In the rows, zero is written as 128.
Turns in one plane each, and the order they were made in; the first pair answered:
turn Z789:
[120 137 139 134 134  96 151 145 128  67 164 103 134 130 126 135 176]  ->  [103 136 115 151 137  96 164 126 115  66 155 136 149 141 102 118 127]
[127 119 164 132 126 147 104 138 147 133 119 104 130 101 135 111 138]  ->  [133 120 153 135 112 143 119 140 136 100 113  98 144 115 127 117 162]
[170 113 194  74 111 113 117 139 141 133 171 115 167 104 159 126 164]  ->  [165 109 156  99  89 103 160 135 112  73 150 123 191 143 138 128 169]
[148 108 108 137 106 165 149 111 122 120  95 126 113 132 121 112 146]  ->  [139 112 107 146 120 170 143 106 123 133  95 136 109 126 118 104 124]
turn Z662:
[107 125  94 173 139 106 150 142 135  78 104 132  90 134  96 131 133]  ->  [102 117 102 178 144 121 121 143 159 120  90 127  74 122 101 126 120]
[136 106 131 123 127 162 152 154 118 171 100 137 202 154 160 109 119]  ->  [134 106 130 122 133 156 154 145 107 175 109 148 202 152 158 112 105]
[126 143 104 141 123 113 149 110  39  94 137 133 128 111 102 161 127]  ->  [136 119 105 140 104 145 133 140  97 128  72  91 104 109 118 168 189]
turn Z208:
[103 120 116 136 129 118 134 140 168 111 109 122 118 133 134 118 141]  ->  [120 136 137 107 132 110 141 116 142 135 154 136 151 128 145 110 109]
[ 79 134 108 154 129 117 113 120 167 133  90 156 106 134 122 130 115]  ->  [ 86 144 134 132 134 116 117 102 160 153 138 161 143 123 144 122  86]
[105 108 118 141 130 131 121 145 167 140 108 126 111 113 115 124 126]  ->  [124 123 137 116 126 126 125 120 137 157 156 143 150 106 135 119  96]
[185 112 133 122  99 176 120 103  93 164 104 112 147 147 145 139 146]  ->  [152 101 134 136 109 166 116 143 162 152  78  92 115 134 151 136 172]
Then:
Between the rows of a pair lie 2 to 4 turns.
[138 115 144 116 132  98 120 120 152 120 171 117  79 127 191 119 190]  ->  [120 117  97 144 133  89 157  86  91  89 158 176 121 167 142 104 116]
Z789 Z208 Z208 Z789
[103 102 119 149 128 146 122 131 144 141  79 139 113 126 123 111 101]  ->  [101 128 135 135 147 114 127 114 106 133 144 158 122 117 124 116  72]
Z789 Z662
[ 97 124 140 141 156 105 129 138 155 108 145 137 117 113 121 124 105]  ->  [104 122 152 136 149 118 128 145 168 124 146 123 131  98 138 119 114]
Z208 Z208 Z662 Z208
[ 71 156 129 142 162  98 133 132 154  90 127 165 104 135  95 131  66]  ->  [100 156 172 111 156 103 110 158 180 107 147 107  84 103 139 162 142]
Z789 Z789
[135 116 152 104 145 138 117 142 147 161 134 129 110 130 143 117 139]  ->  [135 131 152  98 144 113 146 134 101 114 162 132 131 150 132 118 144]
Z662 Z789 Z789
[121 142 115 156 149 112 106 118 114 133 136 141  84 113 100 128  92]  ->  [124 141 124 141 137  95 145 120 103  85 171 136 119 127 106 133 115]
Z208 Z662 Z208 Z208
[154 127 137 106 120 144 134  96  86 152 171 138 146 120 139 119  82]  ->  [137 108 149 100 113 133 166 141 155 103 158 106 158 117 160 120 156]
Z662 Z208 Z208
[180 136 135  99 104 146 124 104  68 127 149 105 170 138 133 144 175]  ->  [164 115 169  85 117 143 136 133 140 136 159 103 193 119 162 128 178]
Z662 Z789 Z208 Z208
[143 130 102 145 106 162 142 153 104 137  84  76 100 145 118 138 223]  ->  [108 152 163 105 152  99 177 138 119 113 222 115 172 110 144 122 148]
Z208 Z662 Z662
[120 141 172 101 147 116 122 159 160 113 166  73  81  89 161 140 186]  ->  [ 96  99  90 156 114 144 147 162 177  85  51 104  92 137 112 111 169]
Z789 Z789 Z662
[114 147 141 139 158 107 113 139 153 126 158 100 102  94 127 137 140]  ->  [101 150 126 153 160 103 113 122 144 126 156 122 105 105 112 123  97]
Z789 Z789 Z789 Z789
[117 131 135 136 154 151  93 123 166 166 139 124  54  96 112 132 108]  ->  [124 148 155 119 162 125 100 117 134 144 186 121  68  90 113 140 108]
Z789 Z662
[122 107  86 163 140 140 128 107 135 149  77 150 128 140 114 106 110]  ->  [144 104 114 136 118 141 129 127 142 129  81 101 124 131 149 132 193]
Z789 Z789 Z789
[ 90 110 119 136 134 144 127 129 205 160 111 140 163 122 127  98  86]  ->  [137  99 105 127  93 173 137 120 156 151  76 113 178 150 133 111 146]
Z208 Z662 Z662
[ 93 165 135 155 164  75  79  87  64 130 186 153 110 114  87 137  57]  ->  [117 114  94 170 102 136  86 153 138  99  45  82  89 147  94 155 216]
Z662 Z662 Z789
[123 159 112 130 172 133 105 100  80 168 114 127  64 140 103 134 123]  ->  [116 166 151 102 184 120 107 106 112 188 166 134  90 114 141 122 108]
Z208 Z208
[139 171 111 139 147 115  95  85  35 129 138 147  83 128  93 144  81]  ->  [182 158 167  90 134 153  82  90  70 188 154 123 123 105 156 146 105]
Z662 Z662 Z208 Z208
[142  95 141 123 133 139  94 141 181 182 103 123 126 119 111 126 126]  ->  [134 123 154 118 153 120  92 121 150 187 151 138 131 112 110 126  85]
Z789 Z662
[167 144 168 126 142 133  94 115 117 151 162 104 117 111 158 136 149]  ->  [165 114 122 152 112 157 111 133 132 133  81 103 118 141 141 131 180]
Z789 Z789 Z662
[163 128 102 145 118 185  65 129 111 185  74 101  86 122 134 132 155]  ->  [110 112  61 184 128 151 137 123 120 101  77 170 161 168 104  92  79]
Z208 Z789 Z789 Z789
[145 147 137 117 117 128 124 113  89 125 137 116 125 131 138 145 143]  ->  [128 129 108 141 123 141 126 110 101 139  96 140 118 147 121 125 107]
Z789 Z662 Z789 Z789
[133 131 153 116 144  95 109 137 131 114 146 102 101 122 141 149 166]  ->  [123 127 145 118 137  89 135 136 126  80 155 110 127 136 136 141 157]
Z789 Z208
[121 145 158 104 118 100 198 113 136  51 198 100 180 118 143 138 156]  ->  [105 130 123 141 114 105 191 145 162  30 124  86 131 126 123 147 194]
Z208 Z208
[131 118 138 127 145 172  88 126 171 200 110 135 121  95 137 105  85]  ->  [178 132 163  84 111 171 106 126 118 183 138 110 151 111 155 139 152]
Z789 Z208
[105 138 144 118 143  87 143 149 160  83 167 106 152 109 133 127 161]  ->  [141 117  96 137 104 133 154 134 108  94  94 111 159 160 105 121 167]
Z208 Z662 Z789
[ 93 119 122 131 127 107 177 128 102  96 138 149 165 146 134 130  55]  ->  [ 75 107 142 129 152 108 147 149 172 129 126 136 126 113 152 127  57]
Z208 Z208 Z789
[117 147 131 169 126 157  93 156 165  97 104  71  69 119 147 167 192]  ->  [111 170 171 139 139 113 129 142 144  63 200  87 134 114 168 161 171]
Z662 Z789 Z789 Z208
[156 118  99 136 112 166 107 134 129 177  92 147 132 140 117 128 107]  ->  [163 127 128 113 107 165 100 131 136 187 119 135 141 120 141 136 114]
Z789 Z208 Z208
[153 135  95 131  87 144 150 122  67  99 101 127 154 166 120 130 145]  ->  [102 115 116 143 130 145 111 168 190 141  78 111  95 119 142 113 154]
Z789 Z208 Z789 Z789
[158  83 126 119  95 146 154 114 134 152 127 152 197 143 133  99  96]  ->  [117  90 123 136 103 118 172 131 154 107 136 151 188 136 118 106 100]
Z208 Z208 Z662 Z662
[125  98  74 130 116 131 185 115 151 131 117 165 175 163 114 102 112]  ->  [129  99 128 102 135 140 137 130 212 195 137 137 137 111 154 104 133]
Z208 Z789 Z789
[170 150 139 124 111 123 152 123  61  99 140 135 155 151 122 143 113]  ->  [147 121 131 127  97 142 162 161 136  90  92 119 163 151 132 131 159]
Z662 Z208 Z789
[185 140 112 126 111 157 121 129  88 147 105 126 108 136 126 152 164]  ->  [173 139 155  91 130 146 126 131 133 165 169 133 140 109 163 142 132]
Z208 Z208
[ 99 173 186 107 183  85 116 123 117 127 225 117 108  79 168 145 105]  ->  [ 94 179 163 134 189  82 110 109  95 133 200 133  79  85 144 142  77]
Z208 Z208 Z662 Z208
[139 149 157 114 156 118 117 111 122 133 207 129 123 101 132 124 105]  ->  [162 149 151 105 144 127 112 109  95 145 207 122 131 110 140 130 117]
Z208 Z662 Z208 Z208
[128 104  73 151 102 133 158 133 124  73  71 151 148 170  98 103 140]  ->  [141 105 158  88 121 141 118 154 209 151 132 120 164 107 176  93 150]
Z662 Z208 Z789
[106 127 135 121 145  83 138 138 136 107 152 123 145 109 154 108 134]  ->  [128 120  96 147 127 121 125 114 106 148  88 137 132 134 131 101 101]
Z208 Z662 Z789 Z789
[125 135 144 126 112 120 157 126  86  96 181  46 134 137 129 165 161]  ->  [108 103  99 163 114 160 139 146 148 130  81  48  96 139 107 150 152]
Z208 Z789 Z662
[129 133 138 122 118  82 153 106  48  67 186 118 155 123 124 135 146]  ->  [105  97  75 170 120 130 138 108 101 111  70 156 143 141  93  93  78]
Z662 Z789 Z789
[148 131 133 127 131 150 122 146 149 138 118  94 117 118 140 140 160]  ->  [144 139 145 117 140 133 115 137 126 133 148  92 115 108 142 140 151]
Z662 Z789
[155 111 136 115 117 148 114 127 157 176 118 134 138 123 136 125  97]  ->  [142 108 131 127 108 155 108 137 169 172  97 131 117 124 129 129 111]
Z208 Z208
[119 117 108 153 143 131 111 135 149 159 100 147 113 122 111 112  99]  ->  [119 113  97 151 128 126 144 147 129  98  94 132 138 148 103 120 150]
Z662 Z662
[133 145 121 133 134 114 115 147 114  90 115 107 117 140 104 148 183]  ->  [122 147 161 112 151 109 101 155 160 130 154 110 128 106 137 133 159]
Z208 Z662
[ 99 106  94 138 123 160 152 139 177 116 102 155 141 143 113 100 108]  ->  [105 113 128 123 144 163 125 140 191 155 126 145 126 117 132  99  94]
Z662 Z789
[136 110 143 121 112 112 170 103  77  72 136 113 154 145 141 143 170]  ->  [ 94 124 163 137 170 105 119  93 120 144 164 145 114 101 136 115  73]
Z208 Z662 Z662
[150 140 110 141 124 140 102  84  59 156 112 145 120 150 110 129  85]  ->  [114 135 157 132 140 102 102 149 149 118 141  87  67 107 142 152 177]
Z208 Z662 Z789 Z789
[151 118 108 139 130 102 139 138  98  96  64 112  87 141  89 149 141]  ->  [158 125 140 113 159 105 111 109 109 175 117 139 101 109 108 131  69]
Z789 Z789 Z208 Z208
[154  96 131 105 110 136 161 102 127 109 125  99 139 146 150 152 204]  ->  [167  91 118 102 109 167 146  74 121 175 105 133 159 150 144 125 126]
Z789 Z662 Z208 Z208
[158 111 138 114 144 139 130 122  94 134 124  96 160 181 117 147 152]  ->  [149  98 147 120 159 154 108 133 134 168 104  90 131 162 124 140 159]
Z662 Z208
[137 119 162 116 138 130 124 127 140 142 159 128 127 102 141 132 120]  ->  [125 123 134 147 134 113 144 125 110  92 141 131 114 126 114 144 123]
Z208 Z208 Z662 Z662
[137  93 131 103 113 157 141 159 187 166 104 133 202 142 159 105 146]  ->  [104  95 108 136 134 155 122 169 209 163  66 131 133 134 127 110 138]
Z662 Z208 Z208 Z789
[110 119  81 185 126 153 113 136 164 133  83 123  59 129  99 118 108]  ->  [108 139 136 130 136 104 163 118 148 102 213 142 158 110 138 104  70]
Z208 Z662 Z789
[ 84 127 148 132 160  87 141 124 141 122 132 151  94  83 110  94  85]  ->  [129 143 131 128 143 116 106 104  62 153 110 131  57  97 103 115 110]
Z208 Z789 Z208
[150  77 107 116  71 154 147 139 151 133  47 130 160 124 130 123 120]  ->  [142  83 131 107  91 150 147 136 177 158  83 135 171 109 151 109  86]
Z789 Z208
[120 115 132 123  95 114 140 103  82  83 137 111 125 134 143 126 151]  ->  [144 108 146 113  97 144 109  97  87 142 122  96 118 125 157 123 146]
Z662 Z208 Z208
[132 131 146  88 118 139 150 136 147 121 129 109 157 129 164 125 171]  ->  [111 152 122 122 157 137 107 106 129 163 120 150 105 113 122 113  82]
Z662 Z208 Z208 Z662
[174 119 116 112 110 147 109 139 101 158 128  95 138 149 121 144 170]  ->  [133 110  78 159 125 132 141 136 120 123 101 146 156 165  89 118 116]
Z208 Z789 Z789
[130 131 148 117 136 106 125 139 120 125 162 132 164 112 134 122 123]  ->  [133 123 128 129 129 119 120 122 103 145 135 154 150 118 117 118  91]
Z662 Z208 Z789 Z789
[141 132 150 136 110 121 129  99 128 168 150 180 138  87 159 137  88]  ->  [119 119 104 177 106 120 130 113 139 140 102 186 101 100 133 135  93]
Z662 Z789 Z208 Z789
[130 146 144 103 101 126 152 127  95 109 135 145 133 129 128 152  97]  ->  [141 144 160  91 104 130 141 139 106 128 144 133 122 109 140 162 112]
Z789 Z789 Z789
[ 91 127 112 162 121  95 167 157 151  52 124 116 122 134 127 137 185]  ->  [137 151 106 145 101 111 166 110  64  70 150 133 151 151 117 137 159]
Z208 Z208
[168 142 158 101 157 108  85 115 108 157 157 103  86  99 158 135 141]  ->  [139 127 146 119 153 102 106 148 154 106 132  92  79 103 151 134 183]
Z208 Z789 Z208
[137 140 151 115 105  99 159 122  94 100 150 115 132 131 132 149 171]  ->  [160 131 166 101 103 129 123 122 119 161 142 109 128 111 156 143 158]
Z662 Z208
[ 90 125 110 157 125 111 158 105 108 102 124 160 128 150 101  93  89]  ->  [117 144 124 145 119 113 128  98  56 101 138 122  88 145 105 132 136]
Z789 Z789 Z662 Z208
[121 106 113 136 131 126 133 154 173 111 115 104 104 112 129 143 169]  ->  [157 139 135 108 139 121 120 113  97 151 176 119 130 111 138 143 126]
Z662 Z789 Z208
[116 128 100 174 135 159 116 132 131 134  95 142 129 143 112 120 128]  ->  [130 146 143 137 142 137 130 116 104 129 180 139 165 129 142 125 122]
Z789 Z789 Z208 Z662
[181 120 100 112 110 162  89 119 125 202 121 153  71 115 129 113 108]  ->  [189 119  88 109  69 156 127 133  99 130 115 127  91 145 131 134 191]
Z789 Z789
[119 123 137 111 150 130 133 145 191 167 139 133 151 106 135 107  79]  ->  [129 137  84 138 118 121 167 125  94  93 122 141 155 161  88 128 104]
Z662 Z208
[ 99 187 124 147 180  78 107 112 101  97 135 127  62  89  86 135  98]  ->  [102 192 136 136 174  76 107 103  94 105 154 131  75  85  92 126  85]
Z208 Z208
[ 89 137 121 140 146  88 170 123 103  62 135 135 106 150 109 136 113]  ->  [105 142 148 117 138  90 155 139 116  58 144 104  96 131 135 147 173]
Z789 Z789 Z789 Z789
[132 151 125 151 115 129 135 129  91 109 128 152 149 172 103 125 100]  ->  [146 159 172 125 130 141  90 140 126 172 155 127 117 132 136 137 112]
Z789 Z789
[113  72 152 159 146  91 142  86  96 100 170 154 132 100 119 126  83]  ->  [130  74 189 129 140 100 122  98 119 111 187 114 116  71 150 144 140]
Z789 Z789
